(in the rows, 100 means zero)
One hidden turn or mirror swaps the rows below in pairs. Which row is each named row swapped with?
pelum: [89 100 92 102 125 108 91 80 91 46 125 93 102 102 86 102 112]
posil: [103 107 91 107 131 99 100 117 93 117 124 95 109 85 92 107 112]
sep: [96 84 93 123 73 122 96 84 110 70 111 80 94 87 98 81 123]
Nime: [108 101 79 112 96 118 99 89 123 78 115 88 87 85 60 98 102]
fot: [115 113 107 102 89 119 62 83 98 68 101 90 107 119 90 92 126]
ret: [73 90 109 122 90 100 85 111 80 71 122 85 109 86 84 91 90]
rut: [82 77 116 109 118 101 64 109 93 82 120 87 84 90 103 116 119]
Beb: [99 102 115 103 95 84 98 102 98 90 121 79 84 94 98 138 119]
nub: [65 92 129 100 124 98 76 96 104 77 104 92 103 108 95 104 123]
Lata: [87 105 103 111 78 104 95 105 104 88 140 85 78 100 85 127 118]
teki: [115 87 77 127 105 120 77 81 114 66 103 76 97 88 85 92 113]
poba: [99 113 73 87 108 92 108 84 94 99 92 99 117 108 93 105 124]
nusu: [94 129 91 110 93 112 77 78 106 59 109 98 106 96 112 101 101]
vedi: [89 115 85 87 104 82 75 89 102 88 101 97 111 107 83 135 111]
tusin: [116 86 98 101 113 118 76 99 77 97 103 67 112 96 117 100 108]
rosi: [110 105 91 101 99 124 87 109 105 128 111 68 108 92 86 110 112]
sefo: [92 116 95 106 119 97 57 98 105 78 131 98 115 100 112 118 123]
Maza: [101 132 99 106 90 127 91 89 105 72 118 88 96 93 92 104 84]
kug: [103 97 113 113 69 99 93 99 80 81 109 95 108 98 77 77 121]
Bog: [64 82 88 119 75 100 86 85 99 80 102 95 105 90 94 83 126]
Dal: [67 101 113 92 95 99 96 78 114 70 106 109 105 115 95 95 107]
suli: [103 100 94 106 78 105 89 90 97 84 120 97 97 115 55 90 99]
ner: [86 105 116 97 116 98 104 94 110 98 115 89 109 98 118 112 142]
sogof: [92 75 85 122 92 102 53 81 93 76 93 86 105 103 100 93 114]
bebe: [121 102 78 108 95 106 85 87 107 74 100 86 109 114 59 100 103]
vepa: [93 89 62 112 95 107 98 108 95 92 127 89 93 68 96 97 101]
gutud: [100 100 103 106 146 100 83 101 104 97 109 92 118 91 102 103 132]
babuf: [70 90 117 102 115 102 95 95 79 103 85 91 100 95 100 99 94]
zosit: [106 103 109 113 82 131 61 98 114 76 108 67 99 100 101 94 105]
rade: [64 81 81 115 111 101 75 104 109 105 110 79 90 89 117 104 108]
dida: [96 84 99 106 129 91 83 126 93 108 122 91 108 88 83 110 105]
Faso: [97 92 109 95 106 90 89 112 91 122 122 86 93 107 84 122 103]
seta: [90 89 80 112 80 102 61 113 86 93 113 95 112 78 83 91 97]
zuses: [71 93 87 106 109 106 102 86 106 82 112 95 98 99 49 98 116]
Fenim: [74 87 107 113 110 97 74 94 85 93 92 92 103 85 127 100 102]
gon: [107 90 89 106 117 116 89 71 113 90 79 87 108 112 82 83 113]
sivat: [89 96 113 106 73 101 94 99 81 108 102 92 106 118 82 91 132]
kosom: [88 123 94 100 88 103 84 95 115 101 119 84 109 94 120 126 130]
gopi: [111 93 69 118 99 106 103 79 101 80 94 87 94 103 66 95 104]
tuvi: [94 106 98 95 108 99 122 78 108 89 111 112 111 95 87 100 134]
nupo: [101 121 109 98 93 95 88 90 94 85 96 70 116 117 98 128 100]
mosa: [111 79 88 114 83 116 106 95 107 106 113 82 93 70 104 101 114]
tam: [97 97 95 110 136 119 85 108 120 95 135 89 96 77 97 101 104]
garud: [87 127 77 104 95 111 78 80 117 82 106 95 117 117 98 84 119]
Zuko: [98 95 105 96 126 100 100 107 103 126 96 93 111 92 84 100 120]
tizu: [95 92 112 101 79 119 80 105 111 103 116 79 99 91 124 100 92]

Swapped with Beb: kug
Swapped with gon: tam
Swapped with ret: nupo
Swapped with Nime: Zuko
Swapped with Lata: sivat

One hidden turn or mirror swaps the rows below in pairs. Which row is each named row swapped with?
bepas: [72 120 95 80 100 100 88 96 110 88 90 106 88 91 112 93 102 114 111]
pimin: [67 119 101 78 111 94 80 98 103 91 89 114 87 96 114 91 97 114 109]
fipu: [108 96 117 101 105 103 95 83 126 127 119 113 78 96 77 90 104 97 110]
somu: [106 91 98 91 101 112 137 99 91 105 102 130 101 120 111 91 124 117 88]
gil: [105 90 97 94 119 119 110 101 71 130 135 103 114 116 102 98 108 105 94]
luza: [96 74 128 95 109 134 100 111 92 111 120 120 98 106 121 108 119 118 111]
rig: [92 132 84 76 117 99 96 100 95 105 106 94 112 106 109 79 77 104 95]
dozif: [94 89 101 101 108 117 112 98 80 123 134 93 124 116 101 96 112 102 95]
Melod: [100 88 105 91 104 113 127 99 88 106 106 128 100 126 110 95 128 118 80]
Loz: [101 121 104 82 119 89 90 118 97 97 88 122 87 104 119 71 95 116 80]
kazo: [105 91 103 92 102 116 136 104 88 109 109 130 98 119 106 88 126 116 83]
tifo: [120 90 102 90 117 115 113 99 67 136 137 101 110 120 109 94 104 105 96]
Bepa: [90 81 120 95 108 130 113 107 90 107 119 126 102 113 117 110 123 118 108]
Pup: [129 101 112 87 134 98 96 105 120 86 107 109 102 74 108 114 101 100 112]
ludig: [108 119 132 99 86 115 118 101 101 111 121 131 78 95 94 104 84 88 99]
Tas: [107 118 90 67 100 90 111 76 113 111 101 110 80 96 98 99 76 101 111]
sofeb: [107 94 119 102 101 104 99 85 128 122 115 117 79 96 75 91 105 97 108]
Lut: [114 93 111 93 112 94 92 110 86 99 105 120 79 75 111 125 94 83 78]
vurat: [113 121 104 98 118 96 117 117 82 94 98 106 91 70 112 100 78 95 90]
sez: [130 96 118 86 135 104 93 95 113 102 120 112 98 76 115 117 95 100 117]
fure: [99 133 81 71 112 90 112 88 95 113 109 98 103 109 103 88 75 102 100]
Nev: [76 96 104 104 91 110 116 98 115 108 125 102 121 86 102 110 108 95 112]
gof: [108 90 124 106 123 135 101 120 79 101 113 97 101 78 110 102 94 118 113]
veg: [104 116 108 85 122 89 88 117 91 98 91 123 88 109 123 71 98 121 84]
kulip: [101 131 81 72 112 94 103 88 90 110 107 96 106 107 108 81 73 103 95]
Mekeb: [114 101 100 86 113 99 92 96 82 91 100 124 83 72 106 125 92 81 80]
Mineb: [131 97 110 88 131 98 99 98 123 88 106 108 106 77 110 115 100 99 111]
Mov: [101 102 106 87 101 99 102 77 125 122 119 111 80 99 81 101 100 93 116]
Mamar: [115 113 104 89 138 95 95 123 103 83 90 108 99 96 114 85 98 114 83]
supe: [94 120 112 83 119 85 93 115 89 94 91 125 91 106 125 71 103 120 86]
vovek: [99 89 102 90 99 108 134 101 90 108 106 126 98 119 105 92 124 121 85]
pila: [107 88 120 107 110 104 99 93 118 126 118 114 79 100 78 82 121 96 96]
Pov: [99 122 109 80 123 93 89 110 87 96 94 124 92 107 123 70 101 124 83]
ladi: [85 112 117 91 88 109 123 98 116 92 116 118 100 79 106 117 88 85 102]
Suf: [108 129 121 99 86 120 119 90 105 99 120 137 85 93 95 101 88 84 95]
Pegib: [102 92 104 107 106 116 124 96 107 119 109 128 93 113 86 72 124 111 87]
savib: [99 99 128 95 115 114 70 99 92 105 124 123 83 83 105 120 105 79 86]
tuzo: [85 110 93 93 97 131 94 88 102 100 91 95 85 96 77 97 91 108 104]
pom: [109 92 97 97 115 115 111 100 74 137 134 102 119 117 105 94 107 107 97]
musit: [112 108 112 101 100 134 109 93 82 121 110 125 77 110 81 98 93 88 81]
luv: [98 132 82 79 118 99 94 97 93 110 102 94 116 109 107 82 78 106 98]
fur: [136 93 117 81 126 107 102 96 81 120 135 117 86 95 113 111 100 104 107]
ludu: [114 100 120 97 114 102 86 111 85 100 120 117 80 81 104 129 109 81 87]
gaz: [92 129 96 83 119 106 82 97 97 99 110 89 120 104 112 81 77 103 96]
Lisir: [121 91 105 85 125 112 109 96 69 135 133 111 105 118 113 97 99 104 95]
Lilo: [89 110 119 93 122 118 55 101 107 97 121 108 110 102 108 105 99 92 97]
gibaz: [90 117 110 84 120 119 57 104 107 102 117 95 114 107 112 92 89 100 98]
disez: [125 104 109 87 132 102 106 103 125 76 94 106 109 80 108 101 100 103 102]
varo: [96 116 119 90 84 113 119 87 113 99 116 133 91 81 96 103 77 81 99]
gozi: [83 91 93 101 100 114 119 98 100 115 133 94 124 94 104 102 118 102 108]

Swapped with musit: vurat
Swapped with gaz: dozif
Swapped with Pegib: Mamar
Swapped with fure: Lisir
Swapped with Nev: Lilo

One hidden turn or mirror swaps the rows below in pairs. Which row is each named row swapped with?
dol: [103 89 92 103 124 96 98 87 129 114 109 102 102 75 106 87 131 75]
fedo: [56 108 71 106 91 92 96 110 103 112 121 118 108 94 82 109 120 123]
gari: [61 93 95 87 88 74 105 111 89 107 115 88 126 90 107 93 140 118]
ditaz: [89 119 98 72 127 93 105 104 99 109 82 100 102 99 75 110 136 87]
Merok: [77 89 66 125 94 88 121 120 107 121 92 92 130 89 103 96 98 96]
reri: [87 98 104 94 114 105 129 133 111 129 100 118 102 99 105 78 119 83]
Fif: [70 113 81 113 88 98 88 100 102 122 114 116 98 94 82 103 123 120]
Leget: [83 84 72 100 88 84 130 101 122 109 103 112 86 93 87 121 127 64]
Gop: [94 106 98 97 115 87 125 124 107 126 97 116 90 105 110 75 123 84]
munef: [76 91 72 105 79 93 123 113 113 136 78 87 115 91 86 94 108 79]
salup: [100 91 74 115 94 84 120 117 129 113 93 91 115 87 85 97 95 91]
Sigi: [66 90 78 72 114 69 105 110 100 123 112 97 119 59 85 127 140 84]
dup: [89 82 80 96 95 96 135 92 116 94 111 111 97 93 82 123 127 69]
Viz: [80 87 79 99 91 101 135 104 119 106 114 108 99 91 87 119 131 56]
kod: [98 104 98 98 116 92 127 131 111 124 94 123 105 102 103 78 120 84]
repe: [88 83 77 106 91 87 133 98 126 100 106 110 95 89 87 118 127 65]
giko: [94 106 96 97 120 98 131 121 108 119 99 126 105 99 100 74 120 97]
nifif: [69 87 67 76 125 69 107 108 92 128 109 100 117 62 89 120 138 97]
Tapor: [94 73 85 101 131 100 95 87 102 130 112 98 110 75 112 106 132 73]
gonod: [64 92 96 88 93 73 95 115 91 102 105 82 117 96 116 95 133 116]
lide: [96 95 82 119 86 87 130 118 122 119 95 91 117 79 92 105 98 91]
zugiv: [79 115 87 78 127 116 98 103 91 110 86 95 117 100 89 118 140 88]
mav: [89 88 90 90 105 110 98 90 103 139 102 98 93 75 106 85 132 67]
zuku: [84 85 74 116 86 79 123 118 122 119 100 88 126 70 105 108 103 99]
logit: [63 92 73 70 123 75 106 113 93 122 103 99 118 62 81 121 140 100]
dolum: [75 108 84 99 72 94 105 101 113 108 111 121 96 95 79 104 130 116]
teg: [72 80 68 75 128 74 109 109 93 132 110 96 124 69 86 123 137 99]
fug: [61 92 93 104 93 73 100 115 87 115 97 85 121 85 122 92 136 110]
gapi: [65 106 83 105 82 112 107 105 102 124 116 113 108 95 83 115 123 122]
Ses: [72 87 69 83 116 69 100 110 92 139 105 97 115 64 93 131 134 89]
Defe: [58 93 76 107 99 111 110 120 100 119 126 122 106 99 85 88 119 112]
guza: [60 85 92 93 94 70 109 111 88 107 106 85 125 89 114 91 134 116]
gudo: [100 88 94 96 130 91 101 98 112 123 105 92 115 63 121 100 137 77]
nonib: [102 102 100 97 120 91 126 123 113 122 101 117 96 96 106 75 116 86]
deni: [55 89 86 98 95 77 107 110 87 101 113 87 126 84 115 88 131 113]
derot: [59 110 85 105 83 105 105 102 108 112 124 115 104 100 82 112 121 116]
lekez: [84 108 84 86 124 97 86 103 98 108 79 94 112 109 79 122 133 88]
Laguk: [94 93 87 101 125 109 96 95 121 126 109 95 102 83 123 99 128 66]
sarav: [85 89 71 125 92 98 123 124 125 128 95 85 110 88 97 108 101 91]
fatur: [81 104 90 81 134 94 91 108 89 108 95 90 113 110 82 117 145 96]
zilum: [83 111 88 76 131 109 100 116 96 110 88 99 112 106 78 115 142 91]
zumo: [85 84 86 105 92 91 128 98 118 102 114 114 91 89 87 122 128 62]
labo: [72 91 80 81 130 105 110 105 95 106 106 92 120 115 78 117 136 72]
lazu: [63 93 101 92 89 72 105 127 95 111 106 91 126 82 110 87 137 114]
davu: [64 98 65 82 121 68 103 110 101 132 108 100 110 64 81 125 142 100]
ruzip: [104 90 96 97 122 102 102 91 123 119 102 106 108 70 117 96 133 70]

Swapped with ruzip: lide
Swapped with zilum: derot
Swapped with guza: nifif
Swapped with fedo: fatur
Swapped with Defe: labo

